rotation steps, each row followed by its count of steps
The counts run from 0 to 517.
[106 156 108 134 120 129 167 137  93 140 167 128 171 177 137  92 156 153
 143  92 169  93 140 142 113  95  90 139 131  87 124 150 145 178 136 132
 140 146 169 143 152 147 146 154 140 134 168  74 147  99  97  99 134 155
 117 122 132 160 118 115 159  93 157 130 126 117 158 128 102 116 158 133
 120  67 144 115 102  86]	301
[129 149 126  97 126 111 171 146 119 155 143 200 145 143 121 150 109 142
 162 114 138 160 142 166 113 131  86  94 166 138 139 135  87 137 133 142
 136 102 122  99 166 126 142 137 137 109 124 121  72 121 103 144 113 106
 102  94  85 171 160 135 138 100 142  93 154 148 166 141 141 129 174 115
 143  55 172 127  80 132]	148
[132  82 116 128 109 122 128 156 145 117 119 112  76 188 115 124 188  83
 108 113 154 119 150 119 165 138 127 100 177  99 147 129 181 150 117 132
 129 136 167  87 159  65 115 145 123 140 157 119 123  92 142 121 149  76
 119 139 102 101 136 162 119 118 151 100 113 160 111 151 133 139 125 150
 153 146 140 105 105 108]	105
[110 109 150 129 137  95 195 130 117 155 114 165 161 109 157  98 134 156
 100 107  95 129 153 108 131 137 107  90 146 113 181 113 121 153 105 131
 138 136 149 136 150 116 127 167 108  82 108 118  82 157 106 147 159 109
 144 143  81 169 158 125 182 119 100 122 140 142 130 103 120 132 135  96
 101  42 128 148  90 150]	361
[114 138  98 118 115 139 155 141  94 137 167 133 151 189 137  91 136 157
 147  83 161  97 131 151 112  95  87 153 139  76 123 150 137 163 141 143
 143 147 171 117 160 145 149 154 140 141 168  70 147  95  86  93 131 149
 137 123 133 149 128 123 154  89 159 125 124 121 139 134 108 112 164 147
 123  75 142 107 106  74]	302
[ 91 170 137 101 113 112 157 117 120 123 148 139 192  66 121 129 138 178
 163 125 147 136 130 159 104 114  85 109 107 126 107 123 105 112 153 128
 132 122  84 188 112 198 131 107 183 144 111 137 118  98 113 126 108 167
  94 102 151 151 146  98 128  96 105 157 153 103 145 145 119 122 165 121
 125 118 139  99 122 146]	481
[135 110  98 103 130 112 112 109 124 128 100  73 129 120 160  97 131 178
 106 117 185 183 108 128 115 125  99 163 112 114 134 128 150 164 135 116
 103 122 107 133 109 165  90 121 128 147 115 137 106  83 118 127 128 132
 139 146 177 128 156 133  79 134  96 162  91  94 104 154 117 170 148 158
 119 176 124  68 144 128]	501
[107 114 140 128 118 145  85 149 123 166 157 161  78 188  88 186 102 122
 168 164 122 123 105 158 120 117 145 120 131 152 105 147 125 129 106 118
  99 107 130  97 127 106 167 146 139 135 120 146 136 162 121 104  61  82
 150 122 136 146 119 158  85 131 179 106 187 120 124 154 153 148 144 117
 158  91 168 120 153 115]	427
[100 185 145 109 129 169  96 130 117 129 140 169  93 127 110 178  73 117
 112 117 122 130  88 124 123 148 143 142 122 152  89 135  98  90 171 101
  97 115 104 104  89 100 137  98 138 123  88 191 131 176 128 133 131 117
 185 124 172 167 132 119 114 124 120 121 162  78 103 106 150 123  84 167
 126 115 108 121 153 116]	186
[155  67 110 161 136 150 131 140 128 166 148 127 101 200 133 113 106 111
 124 104  88  91 109 112 151 137 166 153 139 114 130 140 132 124  87 165
 152 155 193  83 128  91 136 163  88 120 162 100 132 153 135  86 134 104
 146 152 112 139 111 150 144 138 155 117 128 150 113 130 120 128 116 122
 111  78 116 160 153 104]	92
[121 101 113 134 140 113 167 151  90 155 129 172 134 182 180  86 109 159
 110 106 110 129 127 144 137 106  98 149 146  73 192 138 123 162 106 119
 127 152 155 116 147 149 160 168 102 116 128  92 110 109  70 113 138 110
 164 129 108 161 170 132 171 111 118 135 137 113 117 106 116 131 126 119
  92  73 142 139 126 127]	333
[138 133 138 142 122 119 168 154 153 120 132 146 133 105  85 125 162  98
 158 112 100  82 162 146 157 136 146  62 160 115 110 126 128  78 127 163
 187 155 156 131 145 116 147 116 169 120 164 119 119 105 139 119 148 131
  89  83  75 114 108 139 167 110 147  88 147 181 146 132 134 100 128 130
 155 121 143 161  82 144]	113
[127 119 102 128 113  87 121 128 119 129  99 143  86 116  92 157 144 121
 109 171 168 164 159 114 143 131 146  78 117 172 122 102 151 166 105 115
  96  90 113 113 158  84  80 154  82 112 115 148  84 146 153 154 119 104
 111 126  91 117  93 141  97 153 158  93 120 158 166 126 136 176 165 117
 167 116 159 148 102 159]	407
[124 112 139 136 150 143 139 151 112  95 135 173 101 149 142 113 103 118
  74 111  78 116 150 127 161 147 144 170 114  92 138 100 102  93 135 121
 140 186 132 134 120 112 154 111 112 158 139 149 148 106 136 162 160 122
 173  93 125 152 134 123 168 107 110 139  93  93 109  56 131 116  61 123
  82 124 112 154 145 141]	340
[149 113 124 170 160 116 129 148 181 136 121 148 106 125 126 138 166  54
 135 154  83  88 140 121 172 140 170  87 160  99 150 154 137 101  92 121
 164 171 164 124 114 126 143 156 136  99 157 109 134 112 151 136 136  97
  99 104  73  95 111 145 131 136 127 115 147 178 124 126 134 111 100 119
 138 172 135 175 122 125]	110
[138 153 132 173 156 150  98 133 152 134 133 113 121 135 159 119 191  95
 135 114 142 104 120 170 123  97 142 145 130  85 114 153 148 154 115 125
 161 155 153 159  92 190 123 148 157 136 177 114 155  55 137 123 120 153
 118  83 150 108 111 130 104 101 142 123 121 156 126 136 110 107  95 142
 135 190 127 101 135  82]	292
[144 159 106 155 148 178 113 137 109 119 165 153 138 199 158 113 107  80
 120  93 106  90 119 136 138 119 142 201 116 102 121 144 113 124 129 140
 141 161 149 122 118 129 135 135  98 142 174 115 168 116 127 113 137 153
 135  96 150 147 104 104 165 104 152 132 113 121 144  97  99  89  74 150
 104 133 100 162 161  85]	308
[100 172 116  79 126 102 151 120 116 156 129 170 139 112 116 133  91 166
 126 121 139 148 107 117  97 128 102  94 155 131 127 144 104 136 162  86
  92  97 120 106 131 139 151 151 140  95  73 131  94 173  78 139 130 119
 150 146 117 170 168 128 132 133  95 132 154  92 121 125 164 148 201 142
 128  69 144 112 101 127]	179
[154 103 149 139 156 115 142 119 181 155  88 152 111  40 112 141 131 137
 107 130  68 128 117 126 132 147 190  76 147 130 128 113 112  73 105 127
 175 141 148 118  97 128 125 126 147  99 107 139  85 144 151 151 145 116
 140 109  91 133 105 155 128 157 105 118 122 191  89 111 158 138 124  99
 132 147 134 141 110 143]	386
[124  71 163 116 116 127 172 144 104 167 118 145 116 166 137 121 112 155
 111  75 108 135 116 134 116 145 110 119 158 120 164 109 110 144 123 160
 142 115 160  95 149  77 128 148 132 113 113 143  87 141 115 116 142  97
 178 142 112 184 167 151 159 114 130  99 138 142  95 139 121 132 120 115
 118  33 125 101 116 125]	364
[108  89 120 107 104 104 107 107  95  98  93  75 120  99 108 119 123 176
 122 194 156 168 144  95 136 128 117 110  80 152 131  96 158 158 138 110
  75 103  82 154 141 117 105 116 112 139  86 137 124 131 126 130 105 119
 130 180 149  86 132 131 103 158 107 162 120  85 128 133 132 170 163 117
 133 152 129 117 146 174]	224
[141 104  83 125 141 150 128 139  98 149 160 133 121 208 148  93 101 164
 141 104 121 108 121 170 109  86 115 184 133  79 128 152 128 139 125 136
 143 149 170  98 129 158 172 150 129 157 164  73 141  86  80  98 122 143
 153 117 140 157 134 142 123 111 143 133 113 115 118 118 114 118 146 126
 109 100 149 101 147  83]	304
[100 183 127  97  97 132 106 120 126  78 182 138 142 127 105 161 105 112
 134 157 151 133 150 116 129 155 108 155 112 164  95 130  96  80 174 110
  95 124  69 152 134 121 143  73 139 166 123 151 173 139 147 143 120 145
  93 116 156 126 129  89 119 108 127 153 122  71 156 119 137 116 128 144
 126 158 131 136 141 139]	464
[113 196 128  88 123 143 127 137 123  92 157 197 105 125  97 167  99 100
 100 127 147 163 160 118 136 172 121 133 138 156  95 112  87  90 178 108
 111 114 101 114 139  88 133  93 129 141 124 171 130 150 150 183 151 124
 115  81 117 161 119 113 134  95 130 114 108 105 152  84 157 115 126 156
 120 127 131 135 106 128]	159
[140 139 110 114  99 124 155 105 101  80 133  98 176  96 141  85 119 154
  97 100 138 152 144 106 124 138 121 195  87 147 151 103 126 120 136 157
 136 135 100 155 144 126  92  87  87 159 137 127 139 135 145 136 152 177
 124 134 155 134 110  95 166 126 118 167  57 106 135  99  93 124  96 118
  84 131  87 153 136 142]	38
[149 106 143 142 130 153 104 134 141 180 127 153  80 165 110 172  79 104
 128 117  96 118  92 128 121 154 179 117 126 173 103 120 110 110 105 150
 137  97 151  82 125  72 122 143  99 116 122 159 104 190 152 118 110  96
 146 131 118 163  99 151 118 151 169  87 154 164 119 132 137 127 108 115
 142  73 129 133 149 110]	398
[138 105 147 132 140 171 150 154  87 143 132 162 104 195 148 108 112 114
 114  63  99 114 112 163 142 140 121 172 137  99 155 124 117 107 137 158
 152 153 147  95 120 105 151 110 126 147 134 151 137 108 117 111 145 114
 177 107 136 165 157 138 168  93 151 110 132 121  98 119 109 104  54 149
 107  92 109 121 146 116]	337
[153  84 116  83 122  97 156 119 137 120  83 120 106 117 122 106 128 135
  81 124 134 185 157  87 139 159 135 118 149 142 164  98 148 135 122 131
 117 115 135  85 171  58  85 122  88 113 109 131  82 142 141 163 169  98
 137 151  92 126 131 150 129 150 114 118  77 152 117 119 143 165 145 128
 130 119 125 126  91 153]	377
[118 127 154 133 132 144  89 131 145 122 149 159  68 120  82 186 108 109
  85 158  99 117 141 112 139 148 178 105 101 164  61 105 123  94 128 124
 124 126 135 111 119  76 127 135 123 136 129 172 132 181 173 151 137 105
 160 108 118 154  71 140 104 141 149 106 134 130 117  80 160 139 109 111
 147 106 140 137 133 136]	401
[122  94 147 146 137 148 104 161 128 143 173 181  81 216 134 181 121  95
 127 148  98 101 147 157 148 151 122 124 143 112 114 138 104 110 115 131
 139 152 159  96 133  89 177 152 135 149 160 138 140 130 132 133 117  69
 138  95  96 158 141 154 129 104 161 103 155 125 115 123 137 110 102 104
 129  88 165 131 138 111]	123
[138 142 113 114 117 148  89 134 129 145 172 151 133 176 138 162  59  96
 182 147 116 140  85 161 103 148 125 191 125 161 131 161  72  93 112 131
 101  96  93 104 117 145 160 100 120 139 114 134 147 165 113 101  74 117
 104 130 163 125 161 113 112 124 143 157 159 101 147 162 137 109 115 118
 122 132 126 140 178 116]	459
[115 159 137 126 108 156 120 126  81  76 139 136 140 135 112 132 113 130
 144 126 142 135 135 151 121 103 114 180  69 155 112 107 100 117 162 132
 116 117  64 169 133 148 129  69 133 178 127 148 170 102 132 126 111 169
 133  86 160 125 109  98 149  96 152 146 116  81 154  98 103 105  93 121
 118 150 122 134 160 141]	6
[136 126 159 170 138 140 111 111 169 134 129  87 174  78 131 130 166 118
 170 140 115  98 130 152 111 101 146 117  99 143  98 135 121 115 106 157
 173 131 130 186 100 178 117 125 165 133 161 111 153 101 155 113 102 177
  79 107 144  96  95 117 120 125 142 134 128 159 150 156 102  99 116  96
 134 168 123 123 138 114]	264
[136 172 122  93 120 108 186 144 132 149 131 200 162 129 115 141 113 126
 162 115 132 147 145 160 109 147 105  96 170 141 144 137  85 120 139 132
 149  94 120 108 162 131 141 135 138  99 122 109  80 142 108 147 129 117
  87  91  73 155 160 118 159 106 134  99 150 155 169 135 139 116 178 124
 149  74 157 137  80 136]	147
[162 119 143 168 144 143 105 104 176 147 119  79 162  91 143 126 156 104
 173 130 119 104 112 149 104 108 155 137 107 142 113 145 125 112 103 164
 164 131 131 163  96 180 109 120 159 123 156 106 149 102 146 107  96 177
  69 120 149  87 105 128 106 135 134 140 128 172 140 167 107 100 118 106
 134 185 116 120 149 108]	263
[130 138 132  99 120 129 100 118 146 133 126  99 122 121 146 140 152 119
 151 124 170 162  95 162 101 134  93 157 153 128 143 156 126 125 140 111
 113 100  98 115 103 169 132  86 162 156 121 144 128  89 120 115  95 111
 113 123 174 120 192 129  68 119 111 155 138 114 107 191 134 133 127 162
 145 190 138  64 151 115]	473
[160 125  83 121 128 119 157 150  94 111  97 132 128 183 162  62 151 113
 124  91 180 160 138 140 160 106 110 166 139  96 185 128 164 182 127 130
 126 132 125 110 170 140 105 126  85 145 144  97 113  57 110 129 147 132
 119 103 121 116 140 120 140 110 151 116  93 139 149 125  99 137 120 164
 129 156 121 133 119 123]	317
[149  85 130 143 125 136 131 166 127 167 144 181  99 217 132 148 121 111
 153 121 108 115 130 173 139 140 118 131 161 115 141 137 110 132 104 166
 146 128 161  82 149  97 160 160 117 140 150 119 112 125 118 116 103  78
 126 106  89 156 141 150 136 109 173  95 161 151 136 154 126 124 121 111
 133  69 157 137 125 117]	121
